The same turns and mirrors carry the whole set onto itself, and each row onto the other rows of its family. Which rows share a family with each named row? Give them in list order.
These 30 rows form 6 families of 5 rows each.
dubaf: .05	-.01	.24	.09	.02	.01	.05	.09	.00	-.10	-.12	.05	.07	.03	-.01	.23	.17	-.23	-.07	.09	.00	.17	.03	-.02	.03	-.02	.05	-.14	-.03
navo: .05	.01	.18	-.06	-.10	.09	.12	-.03	-.15	.14	-.08	-.06	.04	-.15	.04	.03	-.01	-.02	.07	.12	-.09	.11	.07	.04	.01	.11	.04	.05	-.06
Rusas: .08	.02	.27	.01	.03	.11	.05	-.06	-.11	.01	-.05	.05	-.16	-.08	.16	-.02	.09	-.09	.00	.14	.05	.07	.13	-.01	.12	.14	-.13	.09	.13
Liko: .09	-.08	.18	.00	-.08	-.03	.08	.01	-.08	.11	-.03	.01	.01	-.17	.00	.06	.00	-.01	.11	.08	-.15	.13	.11	-.03	-.03	.03	.00	.07	-.08
miz: .15	-.08	.19	-.07	.09	.04	.10	.07	-.09	-.05	-.01	.15	-.10	-.05	.07	.16	.12	-.19	-.02	.15	.00	.03	-.10	.20	.19	.04	-.05	-.05	.03
goput: .08	-.04	.25	.02	-.02	.05	-.08	.12	-.16	-.03	-.17	-.06	.12	.00	.03	.00	-.08	-.15	.03	.14	-.02	.03	.08	-.04	-.03	.02	-.01	-.06	.08
pag: .05	-.02	.15	.17	.00	-.04	.04	.12	-.02	-.10	-.10	.06	.02	-.09	-.06	.22	.21	-.16	-.07	.13	.09	.11	.04	.03	.05	-.04	-.05	-.16	-.04
gad: .07	-.04	.13	.12	-.03	.04	-.08	.14	-.12	-.02	-.18	-.08	.07	-.06	-.03	.01	-.05	-.07	-.01	.17	.09	-.03	.04	-.02	-.02	.01	-.08	-.11	.11
Nula: .07	-.02	.10	.05	-.03	.06	-.09	.04	-.15	.01	-.13	-.05	.10	.07	.00	.02	-.02	-.12	.08	.19	.01	.00	.02	-.05	.04	.02	.04	-.15	.15
lorom: .05	-.03	.22	.11	-.16	.06	.05	.02	-.08	.13	-.04	.01	-.05	-.17	.08	.06	.12	-.09	.03	.05	-.04	.20	.16	-.02	.03	.08	.07	.10	.01
mes: .14	-.07	.24	-.04	.10	-.02	.07	.12	-.01	.07	-.04	.23	-.13	-.02	.03	.12	.06	-.19	-.03	.12	-.07	-.01	-.08	.13	.11	-.01	-.04	-.09	.08
Kem: .05	.00	.19	-.12	.11	.09	.14	-.11	-.04	-.03	-.03	.09	-.11	-.05	.08	.09	.07	-.02	.05	.11	.01	.05	.07	-.08	.12	.03	-.15	.03	.07
tusof: .14	-.04	.22	.13	-.09	.11	-.07	.16	-.10	.07	-.11	-.01	.03	-.02	.10	.02	-.04	-.18	.01	.07	.05	.02	.06	.04	.05	.06	.07	.01	.18
lalo: .11	-.02	.20	.01	.06	-.03	.06	.15	-.07	.09	-.05	.23	-.11	-.15	.00	.09	.09	-.13	-.04	.17	.03	-.10	-.03	.15	.12	-.01	-.11	-.11	.06
Mulu: .21	-.04	.24	.13	.01	-.04	.08	.10	-.03	.06	.02	.16	-.16	-.08	.11	.10	.09	-.18	-.03	.12	-.06	.06	.01	.17	.12	.13	-.06	.03	.06
tov: .12	-.09	.18	.07	.02	.05	.03	.10	-.06	-.10	-.11	-.04	.04	.02	.01	.21	.14	-.23	-.05	.13	.03	.14	-.08	.12	.08	.01	.06	-.13	.01
leko: .02	.05	.22	.05	-.10	.09	-.13	.09	-.21	.13	-.16	-.02	.04	-.01	.03	.10	-.02	-.09	.04	.19	.08	.01	.04	-.07	.03	.00	-.05	-.16	.12
tufe: .06	.02	.20	-.15	.05	.11	.18	-.08	-.14	.00	-.01	.09	-.08	-.14	.10	.09	.08	-.05	.04	.14	-.01	.05	.03	.07	.16	.10	-.09	.06	-.02
povas: .07	-.05	.19	.04	-.06	.11	-.01	.08	-.14	.03	-.18	-.17	.12	.00	.02	.06	-.03	-.13	.01	.14	-.01	.10	-.02	.04	-.02	.08	.07	-.07	.04
demep: .04	.05	.20	.06	-.12	-.03	.02	.05	-.21	.22	-.05	.06	-.06	-.20	.01	.14	.04	-.05	.09	.18	-.07	.12	.11	-.02	-.01	.04	-.09	-.05	-.10
risi: .09	-.02	.04	.13	-.01	-.02	.05	.04	-.07	-.14	-.03	.10	.02	.04	-.05	.22	.16	-.20	-.01	.14	-.02	.14	.00	.01	.08	-.01	.04	-.15	-.03
nite: .00	.08	.16	-.04	.04	.09	.13	-.09	-.04	.03	-.05	.08	-.07	-.14	.03	.08	.11	.04	.00	.14	.11	-.02	.10	-.07	.12	.03	-.17	-.04	.05
Suder: .00	.11	.13	-.06	.12	.09	.14	-.13	-.15	.02	-.07	.07	-.10	-.09	.06	.07	.10	-.11	.08	.20	.02	.05	.12	-.10	.11	.06	-.10	-.03	.00
nagi: .06	.03	.11	.15	-.10	.04	-.02	.08	-.04	.01	-.06	.07	.01	.02	-.04	.33	.15	-.10	-.01	.11	.06	.13	-.02	-.03	.09	-.05	-.01	-.18	.02
ludil: .14	.00	.09	.00	.10	-.02	.08	.10	-.16	.02	-.03	.24	-.14	-.06	.01	.08	.01	-.23	.02	.21	-.08	-.04	-.03	.12	.11	.04	-.07	-.08	.02
num: .06	.10	.13	.02	.04	.06	.07	-.05	-.16	-.02	-.03	.08	-.14	-.10	.06	.19	.05	-.04	.06	.20	.07	.05	.08	-.07	.12	.05	-.27	-.02	-.01
fop: .06	-.02	.11	.09	-.12	-.04	.07	.04	-.05	.18	-.06	.01	.01	-.21	-.06	.06	.02	.06	.04	.11	-.06	.06	.08	.01	-.04	.02	-.01	-.01	-.05
kib: .18	-.01	.09	.07	.00	-.01	.00	.14	-.10	.06	.00	.19	-.14	-.03	.01	.22	-.02	-.11	.03	.16	.00	-.04	-.09	.10	.14	.00	-.15	-.11	.07
kipeg: .05	.00	.12	.03	-.06	-.03	.05	-.02	-.14	.25	-.06	.02	.01	-.14	-.02	.05	.06	-.08	.14	.15	-.12	.09	.09	-.02	.00	.04	.10	-.07	-.04
gep: .15	.01	.20	.20	.00	.07	.06	.06	.02	-.11	-.05	.01	.00	.02	.08	.20	.14	-.21	-.05	.06	.10	.13	.06	.02	.12	.08	.00	-.02	.08

Which other rows belong to the same family as Kem? dubaf, Liko, goput, mes
Which other rows belong to the same family as risi? Nula, Suder, ludil, kipeg
Which other rows belong to the same family as gad? pag, lalo, nite, fop
Which other rows belong to the same family as leko? demep, nagi, num, kib

The same turns and mirrors carry the whole set onto itself, and each row onto the other rows of its family. Which rows share a family with each named row? Give them in list order.
These 32 rows form 4 families of 8 rows each.
vamif: -.13	.06	.09	-.13	-.10	-.06	.31	-.11	.07	.03	-.03	.04	.03	-.13	-.06	-.03	-.01	.08	-.08	-.01	.01	-.17	-.18	-.17
savo: -.14	.12	.02	-.01	-.13	-.16	.25	-.13	.01	.10	-.07	-.03	-.07	-.14	-.06	.03	-.02	.08	-.03	-.06	.07	-.08	-.14	-.17
sot: -.13	-.20	.03	-.10	.07	.12	-.02	-.08	-.02	-.15	.03	-.02	.00	-.11	-.01	.01	-.03	.08	.03	.04	.04	-.03	-.04	-.15
lazer: -.17	.07	-.05	-.05	-.09	.07	.10	-.19	-.05	-.10	.03	.05	-.12	-.14	-.04	.17	.15	.07	.13	.05	.06	-.13	.06	-.12
Fazi: -.05	.08	.06	-.02	.00	.07	.21	-.01	-.04	.03	.10	-.15	-.07	-.09	-.11	-.09	-.12	.07	.09	.02	-.10	-.01	-.08	-.08
latad: -.19	.04	-.08	-.01	-.08	-.01	.12	-.22	.05	-.04	-.03	.05	-.15	-.19	-.03	.12	.12	.09	.13	.07	.08	-.17	.05	-.17
gete: -.13	-.16	.01	-.14	.06	.05	-.04	-.13	.03	-.15	.02	-.06	-.05	-.19	-.03	.05	-.05	.11	-.02	.09	-.01	-.04	-.05	-.12
nokad: -.03	.04	.04	-.02	-.06	.10	.26	-.04	-.04	.01	.11	-.03	-.04	-.04	-.10	-.18	-.06	.01	.04	-.02	-.07	-.04	-.03	-.09
gurun: -.02	.06	.02	.01	-.03	.09	.26	-.08	-.13	.00	.04	-.04	-.07	-.03	-.13	-.04	-.15	.04	.09	-.03	-.05	-.04	-.08	-.04
duv: -.09	.12	.06	-.07	-.11	-.15	.20	-.13	.05	.07	-.04	-.09	-.05	-.10	-.03	.01	-.04	.03	-.03	-.09	.00	-.12	-.17	-.22
Tem: -.08	.11	.07	-.11	-.12	-.13	.23	-.12	.08	.06	-.04	-.08	-.02	-.11	-.01	-.03	-.01	.04	-.04	-.06	-.01	-.15	-.16	-.23
vanok: -.17	.08	-.11	-.09	-.03	.09	.08	-.19	-.02	-.02	.06	.08	-.09	-.10	.09	.08	.09	.08	.09	.10	.08	-.05	.06	-.17
lene: -.18	.05	-.09	-.03	-.07	-.03	.13	-.20	-.01	-.04	-.02	.06	-.13	-.16	.06	.10	.12	.09	.08	.12	.09	-.09	.05	-.19
Nem: -.04	.08	.07	-.05	.00	.10	.24	.00	.00	.02	.10	-.14	-.05	-.11	-.10	-.13	-.09	.09	.08	.04	-.11	-.05	-.07	-.09
nube: -.01	.00	.08	-.06	.01	.15	.25	.02	-.02	-.04	.07	-.10	.01	-.07	-.10	-.15	-.05	.07	.07	-.03	-.04	-.07	-.08	-.11
tipe: -.14	-.16	.02	-.12	.05	.06	-.05	-.15	.05	-.15	.02	-.07	-.06	-.21	-.09	.06	-.05	.11	.02	.05	-.02	-.08	-.05	-.11
metum: -.16	.07	-.06	-.09	-.08	.07	.12	-.18	-.05	-.11	.04	.07	-.09	-.14	.02	.14	.17	.08	.09	.10	.06	-.12	.07	-.13
teb: -.19	-.13	.01	-.10	.00	.09	-.06	-.16	.00	-.11	.00	.03	.05	-.11	.05	.01	-.05	.10	-.04	.05	.02	-.01	-.02	-.16
Gek: -.15	.08	.07	-.06	-.08	-.10	.25	-.14	-.04	.06	-.04	.01	-.04	-.10	-.10	.09	-.09	.04	-.06	-.09	.03	-.08	-.21	-.15
dokad: -.16	.05	-.10	-.06	-.05	.03	.10	-.22	.04	-.11	.00	-.01	-.15	-.14	.01	.14	.12	.05	.16	.08	-.01	-.17	.02	-.21
barul: .00	.05	.04	-.07	-.04	.14	.32	-.05	-.03	-.03	.05	-.01	-.01	-.07	-.09	-.15	-.08	.07	.06	.04	-.07	-.14	-.06	-.07
falil: -.20	-.14	.04	-.06	-.03	.11	-.08	-.19	.08	-.11	-.01	.01	.01	-.17	-.10	.03	-.04	.12	.06	-.05	.00	-.12	-.03	-.13
zeto: -.03	.00	.07	-.01	.02	.12	.21	.01	-.09	-.02	.06	-.11	-.04	-.05	-.12	-.09	-.10	.04	.09	-.08	-.03	.00	-.10	-.10
vage: -.13	.10	.10	-.10	-.17	-.10	.22	-.06	.03	.09	-.02	-.01	.03	-.11	-.07	.01	.01	.11	-.05	-.06	.04	-.18	-.18	-.13
Lof: -.15	.05	-.12	-.06	-.03	.01	.11	-.21	.01	-.10	.01	.00	-.14	-.12	.07	.13	.11	.04	.13	.11	.00	-.13	.03	-.22
tava: -.17	-.23	-.04	-.08	-.02	.09	-.04	-.15	.06	-.14	.02	.03	-.02	-.13	-.08	.01	-.01	.09	-.01	.01	.00	-.11	-.06	-.10
lat: -.13	.10	.09	-.08	-.15	-.12	.20	-.06	-.03	.10	-.01	-.02	.02	-.09	-.04	.04	-.01	.09	-.07	-.06	.05	-.12	-.18	-.13
pagur: -.17	-.22	-.05	-.08	-.01	.06	-.05	-.15	.01	-.13	.03	.03	-.03	-.10	-.04	.03	-.03	.08	-.03	.02	.01	-.05	-.06	-.11
tapaz: -.12	.12	.04	-.06	-.14	-.12	.29	-.11	.07	.07	-.07	-.01	-.02	-.16	-.03	-.04	.03	.11	-.05	-.01	.05	-.14	-.13	-.18
Muni: -.04	.04	.04	.02	-.06	.09	.24	-.05	-.05	.02	.11	-.04	-.07	-.04	-.15	-.14	-.08	.01	.07	-.06	-.07	-.03	-.03	-.08
Posu: -.18	.07	-.08	-.06	-.06	.11	.07	-.22	.06	-.03	.04	.06	-.12	-.15	-.06	.10	.10	.09	.18	.01	.06	-.17	.05	-.15
luza: -.13	-.20	.04	-.08	.05	.13	-.03	-.09	.03	-.15	.02	-.04	-.02	-.14	-.10	.03	-.02	.09	.08	-.02	.02	-.10	-.05	-.13

Which other rows belong to the same family as savo? sot, latad, lene, nube, zeto, tapaz, luza
Which other rows belong to the same family as gurun? vamif, vanok, teb, Gek, barul, falil, Posu
Which other rows belong to the same family as Nem? Fazi, gete, duv, Tem, tipe, dokad, Lof

The same turns and mirrors carry the whole set onto itself, and each row onto the other rows of its family. Which rows share a family with each named row? Give them in list order.
These 39 rows form 13 families of 3 rows each.
Luvik: -.04	-.04	-.03	.07	-.13	.04	-.01	-.07
bim: .06	.07	-.11	-.17	-.01	-.10	.08	-.04
Bafe: -.06	-.13	-.03	-.13	.00	-.04	.05	.15
vativ: -.10	-.05	.04	-.02	-.11	.04	-.03	-.09
gim: .05	.08	-.20	-.09	-.07	-.02	.00	-.05
kavem: -.10	-.02	-.07	.08	-.09	.04	-.05	.04
saru: .12	.06	-.12	-.10	-.03	-.02	.10	-.04
nif: -.05	-.14	-.01	-.09	.03	.02	.07	.12
fasa: .08	.11	-.10	-.15	-.02	-.02	.04	-.03
laz: -.05	-.07	.03	-.16	.04	.04	.09	.10
Mov: -.07	.00	.00	.03	-.11	.04	-.07	-.06
tulo: .05	.09	-.13	-.16	-.05	-.09	.07	-.03
nuga: -.07	-.14	-.07	-.11	.03	-.02	.09	.11
mog: .02	.10	-.12	-.08	-.03	-.09	.08	-.12
livag: -.06	-.15	-.04	-.11	-.02	.03	.05	.14
nozip: -.08	-.03	-.08	.07	-.13	-.02	-.06	-.04
Komad: .07	.09	-.17	-.10	-.03	-.08	.05	.00
Getod: -.05	.01	-.02	.05	-.15	-.01	-.05	-.05
vin: .05	.12	-.10	-.12	.02	-.05	.10	-.03
betug: .10	.08	-.11	-.14	.00	-.06	.10	-.04
Tilu: -.04	-.11	-.03	-.13	.02	.05	.03	.13
Ridis: -.09	-.10	-.02	-.18	.07	.01	.06	.06
zan: -.11	.00	-.01	.04	-.14	-.03	-.03	-.05
gemo: -.01	-.13	-.05	-.16	.05	-.07	.09	.09
Vug: -.11	.02	-.01	.04	-.11	-.04	-.02	-.09
vaki: -.06	-.12	-.09	-.09	.01	-.01	.05	.16
fega: -.11	-.07	.03	.07	-.08	-.05	.00	-.02
Kov: .08	.10	-.13	-.14	-.04	-.03	.09	.00
sosur: .03	.13	-.04	-.12	.02	-.07	.04	-.06
dat: .02	-.09	-.11	-.11	.02	-.01	.02	.16
tok: -.08	-.05	.05	.00	-.07	-.04	-.08	-.07
zif: .07	.10	-.12	-.09	-.01	-.09	.10	-.04
Bif: -.07	-.06	-.02	.07	-.12	-.05	-.03	-.06
Kidel: .09	.09	-.02	-.15	-.03	-.05	.04	-.07
vezo: -.08	-.16	-.03	-.13	.02	.02	.06	.08
mufol: -.08	-.14	.01	-.09	.01	-.04	.05	.13
mamok: -.07	-.02	-.01	.06	-.12	.00	-.01	-.10
luzer: -.04	-.02	.02	.06	-.11	-.03	-.05	-.08
Nafug: -.01	-.14	-.04	-.08	.01	.05	.09	.13

Which other rows belong to the same family as laz? vativ, Kidel
Which other rows belong to the same family as nif? betug, mamok
Which other rows belong to the same family as nozip? Komad, vaki
Which other rows belong to the same family as Getod? livag, Kov
Which other rows belong to the same family as vezo? vin, luzer
Which other rows belong to the same family as fasa? Mov, Tilu
Which other rows belong to the same family as nuga? zif, Bif
Which other rows belong to the same family as tok? Ridis, sosur
Which other rows belong to the same family as dat? gim, kavem

The same turns and mirrors carry the whole set onto itself, and each row onto the other rows of its family. Which rows share a family with each named row? Give them in list order.
These 18 rows form 3 families of 6 rows each.
lali: -.05	-.11	.07	.00	.06	.18	.07	-.06	-.01	.00	.07	-.09	-.01	-.08
Vuka: -.14	-.10	-.03	.00	.03	-.10	.00	-.06	-.03	-.02	-.04	-.10	.00	.14
Sek: .02	-.02	.01	-.06	.02	-.18	.07	-.01	.00	.06	-.04	.03	-.15	.05
Bil: .08	-.01	.00	.05	-.05	.20	.04	-.12	.05	.01	.02	.02	.00	-.06
Zubur: .04	-.09	.01	.00	-.12	.13	.09	.07	.03	.10	.07	.13	.00	.03
Kav: -.06	-.16	-.01	.05	-.01	.18	.04	-.11	-.04	.00	.15	-.06	.04	.02
lesi: .12	-.01	.06	.00	-.06	.21	.03	-.03	-.05	.06	.11	.08	-.03	.01
Daru: .02	-.07	.04	-.14	.02	-.10	.04	-.03	-.13	-.03	.02	.08	-.15	.08
fodi: -.01	.05	.04	.02	-.02	.00	-.06	.01	-.05	.07	-.08	.03	-.03	.20
zizo: -.02	-.14	.05	.02	-.13	-.02	.10	.03	.01	.00	.14	.04	-.04	-.11
Doban: .02	-.07	-.02	-.02	.01	.03	-.04	-.07	-.10	.04	-.03	.12	-.08	.24
Dobut: .06	-.12	.00	.00	-.02	.03	.14	-.11	-.01	.02	.16	.01	-.10	-.12
bem: -.03	-.05	.01	.02	-.03	.12	.14	-.13	-.04	.09	.07	.02	-.11	-.13
mak: -.02	-.17	.00	.01	.06	-.09	-.05	-.10	-.07	-.11	.02	-.01	-.06	.14
Keteb: -.05	-.21	.02	.14	-.05	.10	.02	.00	.05	.05	.12	-.01	.03	.03
karol: .00	.13	-.03	-.01	-.05	-.07	.00	-.04	-.08	.05	.00	-.02	-.01	.15
Tadu: -.01	.04	.05	.00	.08	-.15	.05	-.03	-.06	.09	.06	-.07	-.11	.09
movot: .00	-.02	-.05	-.04	.09	-.07	.04	-.04	.03	.03	.00	-.11	.04	.18

Which other rows belong to the same family as Bil? lali, bem, karol, Tadu, movot
Which other rows belong to the same family as Vuka? Sek, Kav, lesi, fodi, Dobut
Which other rows belong to the same family as Keteb? Zubur, Daru, zizo, Doban, mak

